Each row is where one point has got to under a steady rotation. How many ticks took it there?
The counts run from 0 to 116.
[163  81 168 118 156 153 130 125 136 124  86 101 134 123 123 135 150 111
 168 154 144  91  76  96 118 131 173 139 167  77 123 113 165 155 173 139
 103 116 110 156 116 136 135 133 123] -> 31
[149  85 145  87 129 105 140 114 120 113 110 159  96 139 130 108 145 113
 172 128  85 107 110 131 141 110 162 124 100 129 102 103 125 208  75 153
 124 112 142 137 182 128 154 137 129] -> 14
[151 102 137 159 134 150 165 137 118 154 167 142 122 163 154 132 140 115
 174 144 125 102 167  90 140 105  99 119 141  87 110 132 149 115 169 164
 140  80 108 135  79 149  86 112 120] -> 56
[178  68 168 124 161 138 116 127 123 132  88 102 135 127 126 123 128 108
 156 151 147 105  85  98 121 129 181 142 155  76 142 122 152 156 174 129
  93 106 111 161 115 134 133 123 102] -> 32
[196  69 128  90 135 111 160 118 129 125 144 155 132 159 139 147 156 153
 151 115 110 100  97 115 111 118 128 140 123 144 138 132 150 182  94 141
 119 118 140 143 164  80 187 120 152] -> 10
[160  86 143 124 137 103 146 125 154  96  99 100 129  96  92 166 144 174
 148 116  94 111  81 121 126 110 149 117 133 151 111 132 160 160 138 182
 115 133 130 125 145 109 189  98 133] -> 108
[145  88 148 159 143 156 140 161 124 158 153 113 130 145 151 138 134 148
 160 139 123  80 157  89 120  85  73 116 116  84 114 144 151  97 145 173
 120 117 129 149  88 135  97  99 105] -> 54
[154  79 162  81 120 142 130 111 102  92  86 143 141 135 106 127 132 158
 174 119  99 138 115 141 123 100 154 129 161 149 151 103 154 157  88 127
 110 120 125 139 172 116 180 135 166] -> 6
[177  77 145 119 139 124 153 132 164 118 110 113  89 143 165 132 127 118
 163 141 112  64 103  90 117 126 159 131 122 108  87 120 177 186 152 131
 129  99 135 146 145 119 143 139 146] -> 21
[107 118 166 151 121 160 127 126 109 137 129 132 117 121 104 107 151 129
 171 160  98 103 131  93 158  83 119  94 116  84  75 118 121 132 117 199
 125 103 139 133 106 147 109 105  79] -> 49
[195  82 126  94 136 102 153  99 129 122 147 158 113 159 144 137 144 151
 151 119 105 103 101 100 130 121 152 129 127 145 126 133 154 201 104 148
 128 101 135 126 157  84 178 117 151] -> 11
[174 106 139 148 143 127 126 104 137 120 101 138 150 125  78 146 155 122
 157 158 137 135  72  91 169 109 151 113 137  66 139 115 113 162 146 172
  94 120 126 110 111 131 139  82  97] -> 37
[157 117 133  84 151  92 124  95 112  84 137 161 139 146 113 159 140 130
 186  99 120 129 121 140 150 107 150 134 148 130 162  83 131 161  82 155
 111  97 107 114 164 141 156 120 165] -> 3
[181  60 156 122 164 123 106 127 115 138  97 107 142 122 112 122 131 102
 157 151 143 115  89 111 131 128 172 145 134  68 155 129 139 165 159 134
  96 112 108 170 108 147 131 112  86] -> 33
[157  95 148 110 150  99 136 116 146 101 120  88 122  91 102 167 137 168
 146 113 100  90  79 118 125 120 154 133 134 145 106 133 174 168 138 187
 109 121 126 133 145 105 189 107 124] -> 109
[201  79 112 106 170  99 148 109 141 104 118  99 134 107 122 151 156 143
 170  90 115 103 111 140 110 133 129 141 129 134 164 116 171 143 138 150
 105 144  85 128 133 133 170 135 162] -> 99
[155 118 108 120 130 103 179 127 112 145 149 186 103 148 149 131 141 162
 170 101  71 140 156 130 141  77 101 126 118 151  99 134 125 143 105 163
 132 127 114  99 128 146 164 120 166] -> 81
[ 93  98 167 147 113 180 137 150 110 149 112 141 127 122 112 105 151 128
 171 169  94 108 135 103 144  77 111 100 128  92  81 123 134 128 119 189
 130 114 140 145 112 152 109 105  84] -> 50
[149  75 124 117 135 100 155 130 138 108  82 132 149  90  77 145 167 138
 162 118  94 145  92 143 134 113 153 130 116 146 129 122 144 169 126 169
 112 150 121 128 155 136 196 106 129] -> 106
[157 118 140 147 139 170 136 139 103 125 122 112 153 139 120 150 150 158
 190 110 132 123 155 107 129  88  83 108 149  82 170 114 139  61 131 156
 107 121 100 125 100 159 111 103 157] -> 63
[152 127 117 122 131 107 176 114 121 127 137 179  89 149 144 123 135 169
 174  99  73 132 159 119 146  70 115 115 129 156  90 122 135 138  99 174
 126 121 114  78 129 142 155 121 175] -> 82
[176  72 125 123 143 118 154 131 143 106  76 117 142 108 115 126 147 144
 177 107 105 130 116 146  94 115 130 128 146 143 159 115 182 133 133 126
 107 157  93 129 128 142 171 148 176] -> 97
[131 127 146  97 144 129 146 114 115 109 124 144  85 129 140 110 129 163
 186 100  69 101 160 136 129  78 114 122 127 152  83 103 150 121  84 171
 115 125 112 107 136 155 150 150 171] -> 84
[182  89 111 118 169  87 167 128 138 132 145 154 104 136 157 136 134 119
 180  92 105 107 158 140 107 103  96 154 120 135 124 119 162 150 129 143
 115 132  89 117 122 155 149 153 173] -> 90
[151  79 149 101 157 110 135 121 133 121 134  94 118 102 110 166 143 146
 150 115  92  77  87 116 113 131 165 141 130 149  98 138 166 176 149 193
 119 114 130 152 147 107 184 115 113] -> 110
[124 115 149  94 149 138 149 136 112 122 119 140  90 123 142 104 137 157
 192 105  72  98 163 138 108  79 117 131 130 161  78 105 153 125  92 155
 120 134 108 128 138 156 156 161 172] -> 85
[165 117 143 122 149 170 147 118  68 154 162 129 149 161 142 126 167 137
 187 105 124 122 156 111 130 118 127 121 176 104 153 126 139  79 150 142
 129  81  74 148  95 145 123 115 150] -> 66
[126  60 139 138 140  79 146 152 155 126 113 141 126 105  92 168 124 119
 154 144 100 117 117 136 137  87 127 150 107 124 104 130 131 203 124 189
 124 125 151 126 139 139 142  98  94] -> 115
[180  64 147  86 141 119 126 122 109 109 107 123 151 140 120 140 135 172
 159 116 106 108 105 131 108  99 133 145 122 150 163 131 149 164  70 143
 104 133 137 148 165  95 186 126 149] -> 8
[138 117 160 126 141 167 110 111 118 121 112 126 151 111  74 134 175 129
 165 159 125 107  67  92 153 108 144 108 139  75 119 109 125 144 128 195
  95 117 124 126 121 120 144 103  84] -> 39
[192  89 139  99 133  90 139  90 122 116 140 147  99 154 142 126 133 142
 162 113  95 104 109 109 146 118 165 127 120 137 119 119 145 210  91 150
 126  86 131 120 160  96 165 118 135] -> 12
[164 102 110 111 146  93 166 132  96 161 159 179 113 149 152 122 141 160
 167 106  78 137 163 145 138  74  99 136 107 153 113 142 114 136  93 158
 125 131 117 120 123 145 159 111 146] -> 80
[146  70 146 117 110 128 153 139 142 102  62 147 100 125 126 107 129 141
 163 147  83 117 109 126 123  90 146 114 106 123 101 112 154 197  89 138
 124 133 161 130 169 126 170 128 139] -> 16
[171  89 138  91 139  91 128  94 123 107 131 151  95 146 131 115 131 123
 168 124  90  98 111 117 147 122 163 118 108 128 105 108 134 207  78 158
 123  98 135 121 168 110 161 123 133] -> 13
[135  52 149 138 138  66 132 143 146 127 111 131 121 109 101 144 101 122
 152 137  91 130 120 134 133  89 155 146 109 132 106 142 137 206 128 178
 123 114 141 146 138 138 146  97  85] -> 114
[162  78 136 153 139 139 148 130 110 176 154 147 143 135 118 137 159 138
 139 152 120 116 109  87 144  98 115 125 111  91 105 161 125 157 143 185
 120 113 137 144  96 105 135  81  69] -> 45
[124  81 165 170 112 174 145 164 123 147 101 118 133 133 131 117 125 163
 166 162  99 110 155  98 122  68  94 104 126  94 104 143 155 102 135 166
 125 120 137 148  92 138 108 102 100] -> 52
[138  58 151 116 139  94 144 124 122 136 127 119 115 112 122 137 118 127
 150 137  91 115 107 129 126 115 186 145 142 154  93 145 160 202 161 169
 141  98 132 158 140 124 169 119  94] -> 112
[146 138 134 117 141 116 152 114 124 112 128 158  77 139 140 114 124 176
 188 104  72 109 158 121 139  70 120 110 133 152  90 106 134 130  86 174
 122 118 115  92 131 149 151 134 176] -> 83
[195  72 121 124 157 102 148 118 150 104  88 101 139 110 121 147 144 153
 172  91 111 120 112 139  99 124 125 131 141 139 162 119 178 135 146 132
  99 148  89 125 125 131 181 137 169] -> 98
[164  67 162 144 140 150 119 131 101 162 116 108 149 125 105 122 135 154
 142 164 115 110 110  98 131  93 136 119 120 100 125 169 132 143 136 166
 107 116 137 165  99 108 141  83  65] -> 43
[162 120 141 129 146 172 138 134  98 130 151 117 151 142 125 157 162 159
 188 106 133 108 149 110 127 102  84 113 150  80 165 120 142  59 137 153
 108 113  90 133  98 146 116 112 156] -> 64
[183  79 120 115 177  86 156 134 138 132 137 130 104 136 163 124 115 140
 170  92  99 102 166 144 100  90  99 154 108 146 130 128 166 138 119 132
 112 142  97 127 118 144 143 152 170] -> 89
[159 104 117 116 137 131 140 123  63 155 140 170 157 145 110 124 173 138
 180 107 101 170 156 139 151  83 112 117 132 117 163 126  89 100 105 145
 118 119  96 131 114 173 147  95 142] -> 70
[154  56 138 121 153 104 128 143 150 126  92 137 102 128 143 115 124  74
 176 142 118 106 117 124 132 121 158 144 102  81 107  99 134 197 134 129
 121 116 133 157 142 169 126 135 118] -> 24
[175  67 138 119 161  99 156 141 131 130 120 128 104 136 164 106 100 159
 170 103  89 105 171 141  92  84 112 149 121 154 135 135 175 131 120 129
 111 137 102 131 113 143 153 155 173] -> 88
[154  96 163 114 160 160 135 129 149 111  92 107 131 124 125 147 156 106
 173 151 154  83  69  93 116 132 157 144 155  69 113 100 156 144 166 150
 100 121 119 146 126 139 137 134 138] -> 30
[157 115 153 140 146 141 111 102 131 114 109 128 143 115  78 146 158 130
 158 149 134 116  62  93 168 103 146 106 134  70 128 106 121 146 134 181
  92 115 123 109 117 125 138  97  90] -> 38
[137  75 159 167 126 162 136 161 127 150 127 104 129 135 137 130 118 159
 162 143 115  94 154  97 115  76  77 114 115  86 116 150 154  98 139 175
 119 115 136 148  80 138 100  99 103] -> 53
[157 113 130 118 153  95 147  99 138 102 108 146 101 121 126 103 131 114
 200  97  99 127 149 145 136 115 151 121 138 128 126  83 160 156 118 142
 119 124  74 101 133 166 135 163 175] -> 93
[183  87 120 108 152  86 141  91 119 117 119 122 130 115 109 123 163 109
 168 106  98 137 106 137 134 149 189 130 149 148 132 118 150 176 151 148
 124 107  85 135 135 141 180 130 141] -> 102
[158 101 137 159 126 136 157 122 120 166 156 151 130 148 115 136 155 131
 147 161 110 119 110  84 160  94 124 107 120  86 105 154 129 162 151 190
 126 101 135 123  93 109 124  78  70] -> 46
[168 107 143 121 143 143 134 109  58 152 161 136 149 160 139 115 150 140
 181 109 118 140 163 117 139 114 141 110 173 108 157 133 125  93 145 133
 124  84  71 147  94 158 123 111 135] -> 67
[178  98 108 114 162  88 180 116 143 128 140 168  98 138 156 130 148 111
 188  90 105 120 152 133 118 115 120 151 133 133 114 102 162 161 135 145
 125 129  84 109 125 153 143 157 170] -> 91
[140 102 154  77 128 137 134 108 101  93 109 159 144 140 100 134 153 136
 178 120 108 138 108 142 126 107 161 131 166 149 144  92 143 162  77 143
 118 113 121 128 175 130 174 137 166] -> 5
[155  65 150 127 120 123 144 139 159  96  62 131 106 128 128 123 124 152
 163 139  91 104 108 118 116  93 130 114  94 126 109 111 158 180  92 141
 110 144 162 133 165 116 168 124 151] -> 17
[188  85 114 100 166  92 149  97 128 119 136 127 129 117 119 140 176 110
 168  93 113 117 102 131 126 156 171 136 148 144 136 118 170 171 156 153
 127 116  81 137 136 130 180 135 147] -> 101
[141  95 178 127 125 180 120 121  95 141 101 108 145 118  86 109 158 144
 148 168 119 110  80  95 134 102 160 107 155 100 110 143 143 132 135 170
 109 115 136 152 111 106 153 101  81] -> 41
[185  80 117 107 145  87 159 116 124 103 143 169 148 168 135 171 126 132
 172  98 132 148 136 130 139 105 144 154 154 140 176 114 139 160 120 130
 120 104 105 120 153 137 151 109 183] -> 1
[142  72 155 105 147 103 143 126 127 130 132 108 124 107 114 148 147 127
 152 128  96  89  98 127 115 129 176 147 143 156  86 144 165 192 157 185
 131 104 129 162 145 111 175 118 101] -> 111
[181 106 127 100 151  85 142  94 115  87 139 166 135 156 119 166 131 133
 184  99 124 141 125 129 152 105 150 137 148 134 165  96 130 159 102 147
 116 102 107 106 158 135 148 118 171] -> 2
[172  96 142 118 145 132 122 107  54 151 150 135 145 158 130 104 142 139
 180 111 110 153 166 131 150 105 136 112 152 109 171 131 113  95 118 136
 122  85  77 149 102 159 124 105 131] -> 68
[166  94 150 132 161 129 130 138 176  91  71 114 123 116 108 153 136 118
 179 141 144  97  77 103 130 108 134 129 118  61 126  85 150 146 151 155
  90 142 131 115 136 152 130 119 145] -> 28
